[-28 -28 -28 -10 -28]  (19)
[-4 -4 -4 -4 -4]  (47)
[-4  2  2  4  2]  (133)
[-16  30   7  27  52]  (112)
[-14  16 -12 -19  -9]  (147)
[-34  18 -27  31   9]  (12)
howmany (147): [-19]	1
howmany (47): [-3]	0
howmany (47): [-4]	5
howmany (19): [-28]	4

[ -5  -2  10 -29  35 -21]  (164)
[-10 -11  27   6   9 -10]  (168)
[-10  -6  10   5  35 -21]  (14)
[  8  12 -16 -41   9  12]  (118)
[  4   3  -8  18 -29  12]  (52)
[ 8  3 -8 30  9 22]  (204)
[13  7  7  7  7 22]  (37)
[ 13   7 -16 -18  22 -21]  (100)
[ -8   7  -8 -18  -3  -8]  (191)
[ 6 -2  6  6  6 -2]  (185)
[ 13  17 -34  -6 -16   1]  (74)
[  4   3  -8  18 -29  22]  (15)
howmany (185): [6]	4
howmany (37): [7]	4
howmany (191): [-8]	3

[  1 -31  13   5 -11   1   1 -31   3   1   1  13   4  21  -3 -10   8  12]  (56)
[-27   3   7  -1   5 -12   4   0 -10   9   3   8  -9   2   0   2 -12 -11]  (60)
[-26 -14   6   9  -5 -12   8 -27  14  14  11  11  10   8  -3 -12  10  11]  (51)
[ -6  -4   0 -22  -4   0  -9  17   3 -16  -1 -11   0 -11   5   8   0   6]  (125)
[-11 -14   6  14  14 -12   8  11  14  14  11  11  -9 -28  -3 -12  10  11]  (79)
[  6 -29 -24  -6 -35   6  -6 -49  -1  -7 -20 -11  -3 -15   5  -2  -1  -9]  (21)
[ -7 -24   6  11 -12 -13  13 -33  15  13  17   9  12   9  -7 -17  19  19]  (16)
[-13  21 -32 -15   1 -21 -13  -7 -15  -7 -15 -23  11 -32 -23  -3   3 -11]  (31)
[-27  14 -23   6  -9 -18   7  32  13   0  14 -27  14 -33  -5   2  10 -27]  (50)
howmany (56): [-10]	1
howmany (50): [-27]	3
howmany (31): [-23]	2
howmany (56): [-31]	2
howmany (79): [11]	4
howmany (125): [7]	0
howmany (125): [0]	4

[ 27  -4  40  12  -3 -20 -24   4   2  -3  -1 -37  32 -42   0 -42  -3  -9
 -24  22  13  25  -2 -24  13  36  11  26   1 -28 -37  18  36  -1  39 -17
 -23  29 -41  -1  -3  -5  10 -39 -23  -3  -5   2 -22 -16  -1  -4   4  -8
  14  38 -38 -13  27 -11  27 -18] = (106)
[ 13 -23  23 -36  20  32  -6 -38  24   0   3  24 -24  36  30  28  21   5
   8 -27  -7 -25  -6  -7  -7  -3 -31 -39  23 -21  23 -13  -3 -27  -4  30
  13  19 -18  -7 -12 -31   7  -9  -5  23  35   7  15 -22  11   3 -30  10
 -17 -16 -39  34  12  -2 -41  22] = (87)
[ 27  -4  40  12  -3 -20 -24   4   2  -3  -1 -37  32 -42   0 -42  -3  -9
 -24  22  13  25  -2 -24  13  36  11  26   1 -28 -37  23  36  -1  39 -17
 -23  29 -41  -1  -3  -5  10 -39 -23  -3  -5   2 -22  -2  -1  -4   4  -8
  14  38 -38 -13  27 -11  27 -18] = (46)
[ 27  -4  40  12  -3 -20 -24   4   2  -3  -1   8  32 -42   0 -42  -3  -9
 -24  22  13  25  -2 -24  13  36  11  26   1 -28 -37  23  -8  -1  39  33
 -23  29 -41  -1  -3  -5  10 -39 -23  -3  -5   2 -22 -16  -1  -4   4  -8
  14  38 -38 -13  27 -11  27 -18] = (137)
[ 26 -36 -22  13 -14  27 -22  27  26  24  13 -39  -3  17  -5  -9 -14 -36
 -16  13   9  24 -19   7  27 -17  -8  22  42  24  10  21  -1  -2  33 -38
 -23  37 -11 -30  17   1  16 -39  26  39 -40  25 -22 -29 -15   6 -36  12
  28  34 -12  13 -29   2 -39 -11] = (28)
[ 26 -36 -22  13 -14  27 -22  10   4  24  13 -39  -3  17  -5  -9 -14 -36
 -16  13   9  24 -19   7  27 -17  -8  22  42  24  10  21  -1  -2  33 -38
 -23  37 -11 -30  17   1  16  30 -37  39 -40  25 -22 -29 -15 -36   7 -41
  -7  22  39  39  11  35 -32 -34] = (20)
[ -6 -17  22  13   8 -15   2 -10 -28  24 -27  -7 -15  -8 -17  24 -21  20
  33 -21   6   8  16   8  29  24  14 -37 -12 -29  13  37  36 -41  40  17
  -1  19 -10  38 -18  -4  -5  21  22 -29 -30 -40  27  29  35  18 -29  41
  18 -29  -8  35 -39  40 -35 -27] = (155)
howmany (20): [-3]	1
howmany (28): [-39]	3
howmany (87): [-7]	4

[-19   9  12   5  -4  31 -11 -16  37  36  -3 -13   8  -5 -12  10   5  -7
  -4   5   1  15   9   1 -14] -> (22)
[ 10 -19 -21   3  29 -21 -23  24   6  13  28   4 -11  -3 -18  -8   7   1
  14  16 -11   6  12 -16   4] -> (18)
[-17   7   5 -17 -10   5 -35 -13 -17   6  -3 -11 -17   2 -12   7   5   2
  -1   4   5  15   2   2 -10] -> (23)
[ 10 -19 -21   3  29 -21 -23  24   6  13  16   4 -11  -3 -18  -8   7   2
  14  16  17  16  10  24  23] -> (66)
[ 11   9  12   5 -13  31 -11 -16 -41  36  -3 -13   8  -5 -12  10   5  -7
  -4   5 -11  15 -15   1 -14] -> (69)
howmany (23): [-10]	2
howmany (18): [12]	1
howmany (23): [5]	4
howmany (22): [-6]	0
howmany (66): [16]	3
howmany (69): [31]	1

[  1  45   0  -2  -1   4  -1  -5   2  20 -10  -6   3  -1  -2   0   5  36
  -4  -2  -3  -2  13   1 -14  -1   4  19  -1   2   2 -11  -2   4   5   3
  -1   0   4 -12  -1  -4   5 -11  -4   9  -7   2   0  -5  -4  11   2  -3
  -8  -4  -5] : (97)
[  1 -20   2  -5   1  -3   3  -4  16   1   5   3   4  -3   2   1   4  -1
   5  -2   1   6   1  20  -3  -2   1  -7  -3  -2  -6   0   0  -6  -2  -4
  -1   1  -6  20  20  14   1  20   5   7  -1  -1   1  11  -4   1   4   0
  -5   5  -5] : (34)
[ -2 -12  -2   6  -8  -4   2  -9  -4  10  -2   2 -19  -5   3   4  -3  52
   8  -3  -1   4  -3  -1   2   0   0   2   0   0   2   4   4  12   0  -1
  -1  -3  -2  -5   2  15   5  -1  -3  15   4  -4   3  -3  -2  -4   3   3
   2   6   2] : (142)
[ -1  34   1   1   1   2   1   8 -10   0   6  -2 -11  -1   7   3   6  40
   5   4   3   5   0   1  -9   6   2  22  -1  15  -1   4  -3   1   5  -6
   2   0  -5 -15   2   9   0  -2   1  13   3   1  -3  -6  -5  -6  -2   3
   0  -9  -4] : (58)
[ -2   3  -1   3  -1   0   5   3  -1   7   2   5  11  10  -3  -2   0  22
   5  -5   4  -2   8  -1   5   0   4  -8  -2  -6   0 -11  -3  -4  -6  -4
   2   2   2   4  -4   6   6 -15   0 -23   2  -1  -2 -19  11 -17  16  -2
 -12   4  -1] : (35)
howmany (142): [4]	5
howmany (34): [20]	4
howmany (58): [1]	8

[ 10 -12   1   5   2 -14   5  -6   5   6  -5 -12 -12  -5 -12] = (2)
[ 16   6  -7  -2 -15  -3   1  -2  -8  10   5 -12  -8  39   1] = (38)
[ 15 -13  -3  -1   8  11  11 -12  15  -2 -12   2   2  -2  10] = (113)
[ -3   3  -7   5   6   6 -13  -7  14   7   9   2   7  15   1] = (9)
howmany (2): [6]	1
howmany (113): [16]	0

[  2 -13   5   2  -3  -5   2 -23  -5] : (86)
[ 16 -35  -4 -15   0  -3 -54  40 -49] : (89)
[-12  14 -34  14 -12  14  14 -12  14] : (36)
howmany (86): [-5]	2
howmany (36): [-12]	3

[-20   4 -12   1  10  -1 -11   5   1   5  -1   1  -1   1 -12  16  12] -> (119)
[-24  13 -20   0   9   6  -3  20  12  24  -1 -13   1  -9 -11   8   3] -> (17)
[ 18   3   0   0 -13  -1  13  -7  -6  -4  29  -4   8 -21  -8 -27  -3] -> (57)
[  4  10  10  -9  -5  10 -16   3   3  10  -2  -8 -11  10  18 -13 -17] -> (160)
[  9   2  -2  -8  11   2   7 -19  -3 -15  -5  11  -8  11   0  -8   5] -> (152)
[-16   8  -6   5   5  -5   0  -6  -1   8 -15   5  13 -13  -3   1  -3] -> (70)
[-11   7 -20  28  22 -11   2  23  15  -4  36   7   7 -16 -31  38  28] -> (128)
[-16   8  -6  -7  12  -5   8  -6  -1   8 -15   4  13 -13  -3   1  -1] -> (13)
howmany (152): [10]	0
howmany (119): [1]	4
howmany (70): [5]	3
howmany (13): [-1]	2
howmany (128): [-11]	2
howmany (57): [-21]	1
howmany (160): [10]	5

[ -7  21  -7 -37]  (29)
[-11 -23 -38  -1]  (151)
[-12 -21   6  36]  (32)
[-10   7  35  21]  (114)
[-5 25 34  7]  (33)
[ 21  15 -13 -38]  (105)
[-1 -1 28 31]  (54)
[15  1 29 29]  (216)
[ 28 -38 -11  17]  (115)
[-6  2  2 -6]  (11)
[ -2 -36 -23   9]  (195)
[  3  40   9 -16]  (75)
howmany (151): [-1]	1
howmany (75): [-16]	1
howmany (11): [-6]	2

[  1 -11  -9 -21]  (80)
[  1 -11   0 -21]  (26)
[-10 -11 -10 -10]  (63)
howmany (80): [-9]	1
howmany (63): [-10]	3

[  0  19 -16   2 -28 -23 -16] = (72)
[-22 -22  -2  -3 -22 -22  -3] = (121)
[ -4  20  21 -20 -11  16   2] = (92)
[17 15  3 23  3  3  3] = (64)
howmany (121): [-22]	4
howmany (64): [3]	4
howmany (72): [-24]	0
howmany (72): [0]	1
howmany (121): [-2]	1

[ 1  0  0 -2 -2 -2 -3  4 -5 -1] -> (140)
[  2   8  -1   6   0 -32  31 -11 -16   5] -> (39)
[ 0 -1  0 -1 -1 -2  0  1 -1  0] -> (122)
[-4 -1 -5 -1 -2  0  5  3  8 -1] -> (179)
[ 0 -4 -3 -3 -3 -1 15  2 -3 -5] -> (166)
[  2   8  -1   6   7 -32  31 -11 -16   5] -> (102)
[ 1  0  0 -2 -2 -2 -3  4 -1  3] -> (90)
[-1 -1  0 -1  1  0 -4  4 -3  3] -> (182)
[-8  9 12  2 -3  2 -3  2 -6  1] -> (173)
[  0 -15   0   1   0   0  -9   4 -15   2] -> (157)
howmany (166): [-3]	4
howmany (173): [-3]	2
howmany (157): [1]	1

[ 13 -36   5 -17 -26  28 -13   5 -16 -34] -> (49)
[11 20 12  5 -2 11 -6  5  5 -6] -> (30)
[ 24  18   5  -2  -5  26 -14  16  -8 -25] -> (131)
[ 33  -5   5  -4 -35  18  -6  10 -15 -38] -> (162)
[ 32  18   5  -4  18  18  -6  18 -15 -38] -> (130)
[ 12  12   3  12 -13 -13  13  25 -13 -13] -> (178)
[ 22  -6   9 -16 -41  17  -6 -32 -12 -27] -> (189)
[ 14   9  10 -19 -22  22 -12 -20  -6 -13] -> (83)
[ 14   9  11 -19 -22  23 -11 -20  -6 -13] -> (62)
[ 21  15  15  -2  -7  30 -15  31 -15 -37] -> (135)
[ 26   7   1   0 -15  28 -14  28 -18 -45] -> (161)
howmany (130): [18]	4
howmany (178): [12]	3
howmany (135): [-37]	1
howmany (30): [11]	2
howmany (130): [-16]	0

[35 35 34 35] : (127)
[19 34 18 19] : (4)
[43 35 35 35] : (55)
howmany (4): [19]	2
howmany (55): [35]	3
howmany (4): [33]	0
howmany (127): [35]	3
howmany (127): [36]	0
howmany (55): [36]	0
howmany (127): [34]	1

[ 26 -15  50  21] : (120)
[  3 -12   3   4] : (163)
[-14   4 -15   8] : (171)
[-10  10 -45 -19] : (53)
[15 -7 37  5] : (78)
[  0   1 -14   0] : (82)
[ 3 13 -1  4] : (3)
[ 15  15 -47  15] : (124)
howmany (171): [-15]	1
howmany (124): [15]	3
howmany (82): [0]	2
howmany (163): [3]	2

[-16  31 -38  -1] -> (88)
[4 4 4 4] -> (132)
[ 1 17  3 -6] -> (123)
[ -1  -9  -9 -10] -> (196)
[ 22 -10  11 -12] -> (43)
[-29  -5   3  -7] -> (25)
[19 12 37 18] -> (190)
[-17  43  40   1] -> (181)
[-11  -5 -11 -11] -> (109)
[-16  31 -38  -8] -> (7)
[  2   6 -30  -5] -> (201)
howmany (132): [4]	4
howmany (109): [-11]	3
howmany (201): [-30]	1
howmany (201): [2]	1
howmany (109): [-12]	0

